(in the rows, 128 means zero)
The rows of R fall into several groups, and each row is roughly a mix of its group's hidden directions.
R (128 x 10):
[[116 155 136 109  87  81 183 108 146 139]
 [182 136  98 118 141 169  97  94  98 114]
 [141 111 169 141  99  67 145 125 126 172]
 [135 155 172  97  96 104 185 116 134 148]
 [107 113  75 157  90 167 155 132 119  97]
 [169 177 120 164 146 157 137 110 141  85]
 [109  89 129 121 178  87 153 169 129 101]
 [130 122 103 131 144 125 169  86 102 191]
 [ 90 119 155 142 127  96 190 146 151 160]
 [ 95 148 134 137 166 147 187 169 147 136]
 [150  79 136 128 132 135  86 137 123  63]
 [165 116 125 150 142 167 115 180 110  82]
 [126  89 164 130 127  82 171 108 161 157]
 [147 104 131 116  88  93 139 129 197 112]
 [177 142 110 176 112 159 144 107 166 105]
 [131 100 189 154  77 144 149 115 110 116]
 [ 74 145 102 130  83 159 150 119  90 143]
 [ 85  95 147 161 126 168 168 125 166 129]
 [112 138 186 167  93 155 142 115 166 131]
 [129 158 143 149 102 105 104 182  77 145]
 [ 60 101 121 111 155 108 158  96 135 142]
 [106 101  77 165 127 144 105 104 137  79]
 [169 179 130 169 139 164 139 104 141 100]
 [156 178 122 132 173 138 154 117 147  78]
 [ 97  93  60 156 120 135 161 130 135 141]
 [149 113 132 166 115 172 175 122 178 136]
 [130  71 106 187 107 151 126 132 153 145]
 [149 155 124 124 158 172  94 168 118  82]
 [ 90 115  99 182 117 129 107 149 158  85]
 [105 121  94 102 158 162 137  84 178 118]
 [ 69 126 172 123  87 111 133 112 123 165]
 [192 124 113 135 132 173  98 133 114  90]
 [102 156 124 136 162 161 192 160 136 130]
 [134  86 112 154  98 151 122  81 145  80]
 [167 101 154 170 100 125  90 110 153 164]
 [162 170 144 173 129 167 150 103 157 106]
 [165 130 174  95 137 128 138 106  85 172]
 [194 148 133 136 114 157  89 152 131  97]
 [130 161 100 135 172 144 105 129  64 109]
 [176  89 115 193 133 156 119 123 134 121]
 [169 139 119 136 127 181 123 157 159  78]
 [160  89 137 125  73 100 127  94  99 155]
 [175 133 106 138 143 146 177 115 181 111]
 [162 163 115  99 124  86  81 101  97 129]
 [158 149 152  99 149  86 134  89 121 178]
 [134  83 129 146 120 129 200 136  92 126]
 [ 92 127 127  80 147  79  95 141  93 116]
 [197 124 115 131 123 165  95 117 110  93]
 [155 153 120 108 141  90 149  86 113 185]
 [147 171 124 181 144 171 131 109 126  88]
 [ 74 131 107 138 105 149 167 128  72 126]
 [ 80 118 132 136 133  86 140 139  71 165]
 [111  99 165 146  90 169 131 169 117  91]
 [ 73 132 109  99 122 100 113  74 132 157]
 [143 110 124 118 105 105  53 110  94 114]
 [175 111 102 149 139 141 120  59 136 143]
 [122  95  82 162 113 145 111  96 154  81]
 [180 143 167 111 164  95  94 121 155 118]
 [118 149  46 130 154 132 121 158 136 140]
 [171 136 125 172 117 174 164 112 166 132]
 [151  90 130 170  81 167 160 121 113 146]
 [135 175 152  71 136 129 161 124  94 104]
 [ 81 130 124 139  71 143 132  97 139 174]
 [158 117 155 137 103 145 182 126  70 126]
 [146 131 143 117 158 137  76 151  85  80]
 [121 114 132 117 114 104  61 121  77 101]
 [ 62 145 158 148 101 143 110 116  87 133]
 [103 122  97 109 156 169 113 166  79 105]
 [125 153 102 142 171 158 112 132  61 124]
 [118 157  93 115 177 138 108 183 114 151]
 [172  96 107 193 136 158 114 116 139 120]
 [149 155  75 111 175 116 128  93 123 163]
 [105 133 173  88 107  81 102 111 123 162]
 [ 96 134 168  88 112  82  95 120 108 159]
 [174 143  87 116 179 128 107 148 141  92]
 [127 193 152  85 144 118  87 112 128 116]
 [160 143 123 137 106  87 155  86 144 180]
 [118  75 163 175  90 150 152 127 125 144]
 [152 177 134  88 162 113 154 125 142 176]
 [ 80 133 105 137  77 134 131  95 138 176]
 [ 96 120 130  99 181  85 155 155 120  97]
 [147 158 112 121 191 150 167 145 128  94]
 [154 127 195 103 163 107  96 109 138 140]
 [116 125 160 181  68 122 160 146 132 138]
 [162 161 183  71 136 111 136 126 123 116]
 [ 73 126 109 149 123 130 109 189 129  94]
 [121 178 159  72 130 105  93 120 151 135]
 [170 100 114 163  78 163 113 129 142 159]
 [ 92 120  78 152 113 154 134 132 150  72]
 [115 166 134 110 102  84 184 105 155 136]
 [103 108 178 146  89 144 128 174 134  93]
 [169 138  87 153 148 153 157 126 158  82]
 [105 181 135  98 105 115  73 121 158 124]
 [139 147 114 113 118 108 122  66 118 189]
 [108  85 126 184 103 147 102 123 124  84]
 [ 78 162 132 106 136 135 164 120  75 104]
 [149 109 148 115 101  86  89  95 173 150]
 [159 123 108 186 103 181 130 107 124 150]
 [153 142 134 134 107  82 145  92 188 150]
 [115 173 176 114 156 118 152 142 158  86]
 [139 101 107 146 170 171  72 146 110 118]
 [ 78 141 139 119 128  87 155 114 148 185]
 [115 161 127 100 185 112 146 143 131  74]
 [ 86 127  68 167 106 146 144 144 120 100]
 [172 173 124 172 135 163 141 100 146 102]
 [200 122 134 148 116 155 114 148 105  91]
 [106 143 106 115 156 115  73 134 189 123]
 [161 159 180  76 145 102 139 128 113 113]
 [112 173 120 121 130 113 157 101 118 197]
 [167 158  60 109 161 134 123 128 138 110]
 [ 72 126 117 157 119 116 107 188 120 104]
 [106 123  95 141  73 171 163 122 104 150]
 [113  89 110 141 148 120 182 100  94 167]
 [ 96 107  82 156  96 145 138 116 140  73]
 [106  93  97 149 113 140  84 175 139  92]
 [ 83 130  59 130 123 156 119 131 144 162]
 [103  87  94 169 137 148 177 138 102 111]
 [ 87 138 152 144 110 150  95  91 183 141]
 [ 83 115 152 145 118  99 178 163 162 144]
 [142 155 128 154 173 178 174 138 138 103]
 [100 100 169 189 113 123 109 120  92 142]
 [ 95  86 134  77 116  83 118 149 121 159]
 [139 106 151 128  77 110 142 114 194 140]
 [165 161 149 149 101 117  97 182  99 136]
 [102  83  89 182 102 151 121 137 143 149]
 [123 105 160 127  88 111 151 122 199 130]
 [130 193 166 131 149 119 125 108 142  81]
 [119 129 124 124 137 128  62 158  78  95]]

Here is one row from each group, named. Which group is each of the other rows in?
[138 126 134 137 138 136 192 123 185 165] -> T
[125  89 120 199 100 153 102 134 132 111] -> A
[119 148 128 129 200 119 130 120 123  71] -> M
[181 152  95 121 162 132 160 136 153  87] -> S

[175 140 131 141 122 110 148  74 168 164] -> A
[163 174 119 172 141 162 134 107 137  86] -> S
[115  88 147 118  81 119 116 134 121 194] -> S
[ 99 130  65 157 120 134 125 152 168  95] -> A
[130 100 207 127 105 112 123 101 111 112] -> A
[ 99 117 129 116 124  75 104  97  96 178] -> T
[158 131 171 150 121 100 129  91 185 143] -> A
[ 73 125 144 118 131 114  84 143  70 133] -> S
[158 135 105 126 188 125  93 148 155  87] -> M
[100 101 126 126 134 176 104 162 104  74] -> A
[115 193 159 102 110 146 106  84 128 132] -> M
[102 154  61 136 151 141 136 143 166 101] -> A
